In the rows, 128 means zero.
Each named move below is a turn or a mirror, shown by a few rows before and after it. Which moves, in which order, take the first row of each later pair to the second? The first pair is answered.
E (before -> after):
[121 145 146 133 142 120 149 132 119 114  93] -> [118 143 161 139 140 115 149 140 139 129 108]
[147 123 131 161 115 141 119 112 143  89  94] -> [143 122 149 166 112 136 116 122 162 102 109]
[123 136 151 156 119  92 125 126 156 111  84] -> [124 137 138 152 122  97 128 118 142 104  77]
T (before -> after):
[130 126  94 104 127 118 135 125 102 135 130] -> [139 109  89 127 140 124 117 124 108 122 124]
[123 107 110 135 142 129 135 142 141 185 166] -> [127 103 108 143 148 130 130 142 139 180 167]
[108 155 183  48  71 125 160 139 150 127  83] -> [149  90 154 160 129 152  74 130 177  73  64]
Z (before -> after):
[134  96 147 174 122 122 112 120 185 142 139] -> [125  89 150 150 124 135  94 123 185 130 156]
[129 160  98 130 127 116 175 108 104 140  97] -> [126 145  93 122 102 136 173  96 116 151 104]
[121 133 115  81 140 137 136 169 121 107 142] -> [129 150 119 104 156 116 148 173 112 114 125]
[113 120 130 101 107 179 114 100 163  96 128] -> [116 134 137  90 144 164 101 116 141  75 131]
Then:
Each pair is two moves apart.
[122 101 115  52 113 137 134 123 126  96 158] -> [138 110 112  96 169 113 105 139 110  61 139] : Z, T
[126 134 131 119 107 132 162 125 127 162 138] -> [121 129 134  91 122 138 141 134 117 142 156] : Z, Z
[122 134 161 119 127 121  98 139 161 114 149] -> [127 149 162 143 142 100 110 145 156 122 130] : Z, Z
[128 124 135 136 121 134 125 121 138 139 139] -> [129 128 138 126 133 134 115 130 133 128 144] : Z, Z
[ 97  72 152  92  73 167 114 133 181 127 182] -> [112 139 167  93 191 100  97 186 117  78 160] : Z, Z
[152  84 140 163 109 155  86 108 193 105 138] -> [154 104 146 141 165 135  64 136 164  71 145] : Z, Z
[150 121 176 142 146 120  90 126 146  89 111] -> [148 117 171 168 125 120 107 114 159 113  97] : Z, Z
[136 177 149 156 115  89 174 129 142 147  95] -> [144 121 134 190  96 128 136 106 173 137 101] : Z, T
[130  70  91 198 124 162 112 117 129 161 150] -> [ 97 113 112  83  98 154 151 136 100 180 188] : T, Z
[141 108 128 153 174 127  83 162 143  98 142] -> [115 165 148  94 137  94 164 167 122 155 135] : Z, T
[159 135 112 185 145 127 123 118 123 105  81] -> [127 160 127 106  83 129 179 110 120 153 103] : T, Z
[144 163  73 139 130 115 175 133  85 159  93] -> [131 131 124 143  97 121 165 147 164 203 165] : E, Z
[107 148 119 130 125 190 105 145 131 100 136] -> [107 159 141 143 144 168 105 161 139 104 146] : Z, E
[121 116 109 111 131 162 125 103 105 131 129] -> [117 118 144 119 148 148 114 127 129 134 166] : E, Z
[108 107  89 153 126 115 154 144 134 214 191] -> [113 106  35 104 128 142 143 124  74 161 159] : Z, E
[120 184 159 105 141  82 159 154 111 143 121] -> [115 157 149 120  82 110 177 126 145 178 117] : Z, Z
[120 147 128  76 130 123 138 145 103 127 168] -> [127 171 130 122 142  97 161 141 100 150 132] : Z, Z
[130 172 176 134 111 114 143 143 166 175 139] -> [142 169 109 105  95 148 150 103 105 141  77] : E, Z
[118 125 142 124  98 157 112 126 165 116 132] -> [123 136 123 108 119 158 106 127 130  87 114] : E, Z
[161 113 104 146 170 126 143 152  93 149 128] -> [157  92  96 152 129 144 154 135 115 171 131] : Z, Z
[110 102 140 137  96 135 152 125 169 183 166] -> [117 105  80  76 114 164 131 112  89 118 134] : Z, E
[141 148 176  76  96 122 169 119 165 166 100] -> [170  85 155 149 142 153  84 113 188 110 101] : Z, T
[144 120 132 114 110 141 108 125 149 105 112] -> [149 135 137 121 132 123 105 135 135  96 106] : Z, Z
[106  96  49  48 139 168  88 110  62 105 130] -> [ 92 113 154  91 191 104  65 181 143 145 216] : E, Z
[130 125  95  66 120 152 121 116  91  89 108] -> [123 132 183 117 141 102 118 159 172 140 175] : Z, E
[122 108  62  78 116 175 133 114  87 134 171] -> [114 123 130 106 153 131 120 159 135 154 230] : Z, E
[129 115 164 143 164 135 130 144 102 106 145] -> [131 115 159 176 141 131 158 129 115 132 121] : Z, Z
[145  87 140 125  64 186  94  74 175  76  94] -> [138  92 177 102  99 169  62 109 187  62 144] : Z, E
[119 110 132 115  96 157 113 117 135 135 153] -> [124 123 124 101 125 149 104 126 104 108 143] : E, Z
[144 148 110 123 155 132 105 123  84  63  89] -> [147 140 104 170 117 134 144  94 108 105  59] : Z, Z
[137 134 105 130 141 104 131 127 104 121 109] -> [130 126 128 150 122  98 137 128 142 151 129] : Z, E
[145 154 127 117 125 113 138 136 121 145 120] -> [139 140 124 113 102 129 139 126 130 151 123] : Z, Z
[130 122 115 149 117 144 123 133 162 159 136] -> [130 118 120 120 140 146  99 147 148 130 158] : Z, Z
[129 131 131 120  91 120 148 122 130 142  95] -> [122 118 134  82  96 135 122 132 125 122 121] : Z, Z
[112 129  90  79  92 132 155 115  96 128 122] -> [117 145  97  77 123 117 151 131  78 115 118] : Z, Z
[112 121 113  75 126 149 108 129 104  75 141] -> [110 141 169 123 154  98 113 161 145 106 172] : Z, E
[130 147 118 139 169 100 123 138  93 106  98] -> [122 137 151 174 142  91 134 143 151 153 123] : E, Z
[125 116 105 115 112 153 128 106 120 122 128] -> [119 113 134 113 129 141 113 127 139 126 162] : E, Z
[127 148 103  94 124 125 131 119  74 129 117] -> [119 143 158 129 121  99 137 138 136 172 160] : Z, E
[133 135 151 175 128 119 157 132 128 162  98] -> [131 118 120 147  97 156 154 106 116 150  87] : Z, E
[143 124  95 161 164 123 119 124 118 129 114] -> [138 104  92 161 125 146 126 106 139 144 124] : Z, Z
[135 120 149 175 169 105 101 151 128 107 117] -> [133  98 142 193 119 126 120 126 160 142 112] : Z, Z
[125  89 112 114 181 157  80 132 127 133 191] -> [140 130 117 173 217 108 109 140 109 146 143] : Z, Z
[103 191 134  51  90 137 142 128 113 113 129] -> [148 146 114 165 160 141  66 126 129  57 102] : Z, T
[138 153 142 136 144 115 119  97 123  87 101] -> [138 147 165 160 128 111 126  97 157 115 113] : Z, E
[128  83  79 115  83 176  99  99  93 173 137] -> [123  87 120  95 118 158  66 137 109 161 193] : E, Z
[131 146 155 149  97 130 148 116 148 106  92] -> [124 125 152 113  89 152 124 117 154  90 119] : Z, Z
[141 121 153 187 133 118 126 124 171 124 117] -> [145 114 106 155 119 152 124  97 126  94  82] : Z, E
[125 115 152 171 113 124 132 127 173 173 157] -> [132 114  77 126 106 164 134  94  94 122  97] : E, Z
[124 131  97 165 137 117 142 103 105 155  84] -> [115 106 118 165 105 133 137 102 147 179 124] : Z, E
[126  95 135 142 111 120 119 124 146 164 152] -> [135  98  92 113 119 136 115 109  96 129 118] : E, Z
[111 126 123  85  82 143 151 126 140 163 155] -> [112 133 115  59 107 141 133 138 116 132 158] : Z, E
[125 101  85 189 147 121 139 131 111 161 129] -> [112  73  81 151 124 153 119 125 123 154 158] : Z, Z
[118 148  80 156 150 133 139 128  92 138 112] -> [110 132 115 173 124 129 142 132 148 171 146] : Z, E
[133 142 110 154 127 102 136 114 120 141 111] -> [126 123 117 152 105 115 131 109 144 153 132] : E, Z
[126  60 121 149 129 161 112 130 158 136 165] -> [133  89 128 138 185 128  98 158 127 105 161] : Z, Z
[120  95 138  88 104 159  82 136 146 118 175] -> [123 136 150  75 150 129  83 159 117 101 171] : Z, T
[135 157 115  96 128 110 176 168 104 176  98] -> [159  99  90 185 137 144 125 144 142 153  86] : T, Z
[151 143  94 162 122 126 164 135 111 125  82] -> [138 105  87 123  79 173 149 122 130 127 117] : Z, Z
[153 170 152 134 193 119  81 137 139  44 150] -> [162 172 143 222 143 106 143 103 173 114  90] : Z, Z
[112 159 120  75  86 118 173 106 102 146 105] -> [110 159 120  54  96 125 162 113  98 130 118] : Z, Z
[139 167 142 137 165  82 140 132  58 139 118] -> [134 153 149 170 126  83 161 118  98 182 116] : Z, E
[120 108 127 117  71 163 141 111 142 126 116] -> [118 126 137  81 127 146 110 142 107  81 134] : Z, Z
[128 123  86 103 116 150 127 134 103 130 129] -> [131 144  92 111 136 132 130 141  91 124 115] : Z, Z
[136 104 106 102 144 148  79 130 106  79 126] -> [126 156 120  79 149 111 123 145  77  97 114] : T, Z
[139 143 127 127 107 135 137 110 111 104  98] -> [128 132 169 130 101 127 124 127 155 123 144] : E, Z
[162 149 122 139  96 105 136 136 133 137  90] -> [154 130 129 129  79 117 128 133 159 148 115] : E, Z
[120 141 116 113 160  95 139 156 110 160 183] -> [121 139 112 146 138  92 161 138 126 185 163] : Z, Z
[121 141 108 139 108 128 154 113 126 139 105] -> [115 122 107  99 105 146 131 115 129 121 138] : Z, Z
[136  86  94 107  98 178  95 129 140 139 156] -> [147 137 104 109 178 126  86 162  95 105 140] : Z, Z
[139 106 109 132 133 154 124  94 134 101 132] -> [145 119 112 133 160 140 120 108 122  86 129] : Z, Z
[134 155 132 128 120 134 167 106  77 113  87] -> [127 128 125 114  88 158 167  90  97 123 102] : Z, Z
[133 115 168  97 111 127 151 120 171 135 172] -> [143 135 115  74 131 135 150 104 101  89 114] : E, Z
[111 123 174 122  78 142 123 112 191 111 144] -> [122 135 122  87 101 157 117  99 116  58  96] : E, Z
